[[-29 -61 -39]
 [ 30 -50 -53]
 [ 80   0   1]
 [-31   9  72]
 [-67 -27  34]
 [-31   9  72]
 [ 78  -1   0]
 [-31   8  72]
 [-32 -59 -39]
 [-66 -29  34]
 [-31 -60 -39]
 [-68 -27  32]]
|
[[-39 -29 -61]
 [-53  30 -50]
 [  1  80   0]
 [ 72 -31   9]
 [ 34 -67 -27]
 [ 72 -31   9]
 [  0  78  -1]
 [ 72 -31   8]
 [-39 -32 -59]
 [ 34 -66 -29]
 [-39 -31 -60]
 [ 32 -68 -27]]

[[-21  -9 -35 -30 -11 -28  31  -3 -26  30 -14  13   7  27  -2]
 [ 47 -25   6  13  12  10   7  16  -1  16  27  10  -6  10   2]
 [ -3  15   3 -16   0 -25 -13  13   5  24 -24 -56  22 -17 -14]
 [  4 -31  19  -3 -28  11  -3  22  16   8   1  20   6  -1   3]
 [ 47 -76  28  45 -13  15 -22  16  25  62  -6  16 -21 -40 -22]]
|
[[ -2 -21  -9 -35 -30 -11 -28  31  -3 -26  30 -14  13   7  27]
 [  2  47 -25   6  13  12  10   7  16  -1  16  27  10  -6  10]
 [-14  -3  15   3 -16   0 -25 -13  13   5  24 -24 -56  22 -17]
 [  3   4 -31  19  -3 -28  11  -3  22  16   8   1  20   6  -1]
 [-22  47 -76  28  45 -13  15 -22  16  25  62  -6  16 -21 -40]]

[[ -8 -17 -18 -16  -1  45   5 -27   2  -2 -50 -23]
 [ 21 -26 -22  25   9   0  20 -15  11  13 -11  49]
 [ 14  13  26  50 -11  33  33   4  54  35  18  26]
 [ 16  61  24  24 -30  36  32  31  31  22   0  11]
 [  2  37   8  20 -19   6   2  12  20  13  31   2]
 [-11   3 -15 -23  17  43  -2  -7   3  -2 -26   9]]
|
[[-23  -8 -17 -18 -16  -1  45   5 -27   2  -2 -50]
 [ 49  21 -26 -22  25   9   0  20 -15  11  13 -11]
 [ 26  14  13  26  50 -11  33  33   4  54  35  18]
 [ 11  16  61  24  24 -30  36  32  31  31  22   0]
 [  2   2  37   8  20 -19   6   2  12  20  13  31]
 [  9 -11   3 -15 -23  17  43  -2  -7   3  -2 -26]]

[[-63  26 -72 -22  42]
 [  7 -19  -9  -5  26]
 [  3 -22 -22  -3  -2]]
|
[[ 42 -63  26 -72 -22]
 [ 26   7 -19  -9  -5]
 [ -2   3 -22 -22  -3]]

[[-28  35  49  15  55   7  40]
 [ 22 -78 -18   0   2 -41 -44]
 [-55   0   5  -9   4  44  52]
 [-47 -11  -7  33 -35  -7 -62]
 [-21 -21 -48  46 -51  36 -27]
 [-39  -8  -2  20 -25 -29 -70]
 [-54  43 -28 -33 -29 -10  -1]
 [-18 -14 -55  40 -55  37 -19]
 [ 47  60 -24   5  30 -41  10]
 [-43  54 -15  53 -26  44  11]
 [-15  32 -14 -72  22 -39  37]]
|
[[ 40 -28  35  49  15  55   7]
 [-44  22 -78 -18   0   2 -41]
 [ 52 -55   0   5  -9   4  44]
 [-62 -47 -11  -7  33 -35  -7]
 [-27 -21 -21 -48  46 -51  36]
 [-70 -39  -8  -2  20 -25 -29]
 [ -1 -54  43 -28 -33 -29 -10]
 [-19 -18 -14 -55  40 -55  37]
 [ 10  47  60 -24   5  30 -41]
 [ 11 -43  54 -15  53 -26  44]
 [ 37 -15  32 -14 -72  22 -39]]

[[ 21  13  35 -51  17  28  42  -6 -18  -1   5 -35]
 [ 19 -59  30 -16  37 -43  52 -54 -57  44   6   9]
 [-22 -46 -53  38  32  58 -32  49  51 -36  36  34]]
|
[[-35  21  13  35 -51  17  28  42  -6 -18  -1   5]
 [  9  19 -59  30 -16  37 -43  52 -54 -57  44   6]
 [ 34 -22 -46 -53  38  32  58 -32  49  51 -36  36]]

[[ -3 -18  15 -18  34  19 -53 -15  32  19 -21  -6  57]
 [ -4   6  16 -11 -34  34 -46  24 -59   3   5 -27 -11]
 [ 29  22  18  17  42  16 -12 -21  19 -10  37   9 -14]
 [-12 -61  24 -15  -5  19   4  -9   5  21  24  14  22]
 [-22 -47  44 -12  -1  42  39  -5  -4  35  26 -12   9]
 [  6  -9  -1 -20  39   9 -13  28  27   2  22  36 -23]]
|
[[ 57  -3 -18  15 -18  34  19 -53 -15  32  19 -21  -6]
 [-11  -4   6  16 -11 -34  34 -46  24 -59   3   5 -27]
 [-14  29  22  18  17  42  16 -12 -21  19 -10  37   9]
 [ 22 -12 -61  24 -15  -5  19   4  -9   5  21  24  14]
 [  9 -22 -47  44 -12  -1  42  39  -5  -4  35  26 -12]
 [-23   6  -9  -1 -20  39   9 -13  28  27   2  22  36]]

[[-48  54  -5 -58  36 -24 -31]
 [-36   1 -10 -20  12 -29 -26]]
|
[[-31 -48  54  -5 -58  36 -24]
 [-26 -36   1 -10 -20  12 -29]]

[[ 13  -1 -22  13  11  25  23 -16]
 [ -4  65  64 -53  48 -41 -14  78]]
|
[[-16  13  -1 -22  13  11  25  23]
 [ 78  -4  65  64 -53  48 -41 -14]]
---
[[  1 -34   1  -7]
 [-40 -18   6 -62]]
|
[[-34   1]
 [-18   6]]

[[-22  18 -12 -28 -34]
 [ -3  37  -8 -15  45]
 [ -9 -40  65  26   8]
 [ 23   4  17   7 -35]]
|
[[ 18 -12]
 [ 37  -8]]

[[ 35  -3   0  56  -5]
 [ -7  80  51 -21  -4]
 [ 56   6  -2   4   6]]
|
[[-3  0]
 [80 51]]

[[ 36  33 -13  -6]
 [ 12   0 -12  57]
 [ 32  22   1  22]
 [ 20  17  17 -28]
 [-19 -11  -8  58]]
|
[[ 33 -13]
 [  0 -12]]

[[-50  12  62  38 -22]
 [-39 -20 -57  17  13]
 [-28  33 -60  51 -11]
 [-31  28  66  69 -31]]
|
[[ 12  62]
 [-20 -57]]

[[-51  57  14 -59]
 [-16  28  21 -53]
 [ 58 -20  10 -52]
 [  8  52 -61  -6]
 [ 12  38 -34 -44]]
|
[[57 14]
 [28 21]]

[[ 37 -30 -77]
 [ -9  16  18]
 [ -5   0  10]
 [ 32   7 -19]
 [ 52  15 -46]]
|
[[-30 -77]
 [ 16  18]]

[[-29 -44 -38]
 [-65  53  49]]
|
[[-44 -38]
 [ 53  49]]
---
[[-27   0   2 -30 -48]
 [-17   5   8 -38 -25]
 [-14   2  -9 -21 -29]
 [-31 -22   2 -70 -55]]
|
[[-27   0]
 [-17   5]]

[[ 27  22  16  20  -2]
 [ -8   2  -5  -4 -23]
 [-15 -21   3 -23 -60]]
|
[[27 22]
 [-8  2]]

[[ -2   5  -4   5  -2]
 [ 15 -17 -37 -28  16]
 [-13 -70 -47 -42  13]
 [  0  31  18  23  -4]]
|
[[ -2   5]
 [ 15 -17]]

[[-34  -2  48]
 [ 15  -7  58]
 [-40  -9  43]
 [-22   2  54]]
|
[[-34  -2]
 [ 15  -7]]

[[ 28 -38  59]
 [-17  59  63]
 [  4  12 -16]
 [  1  -1   0]
 [ 31 -63 -43]]
|
[[ 28 -38]
 [-17  59]]

[[-13 -11  61]
 [ -2  -1   2]
 [ 55 -42  20]
 [ -1  -1   0]]
|
[[-13 -11]
 [ -2  -1]]
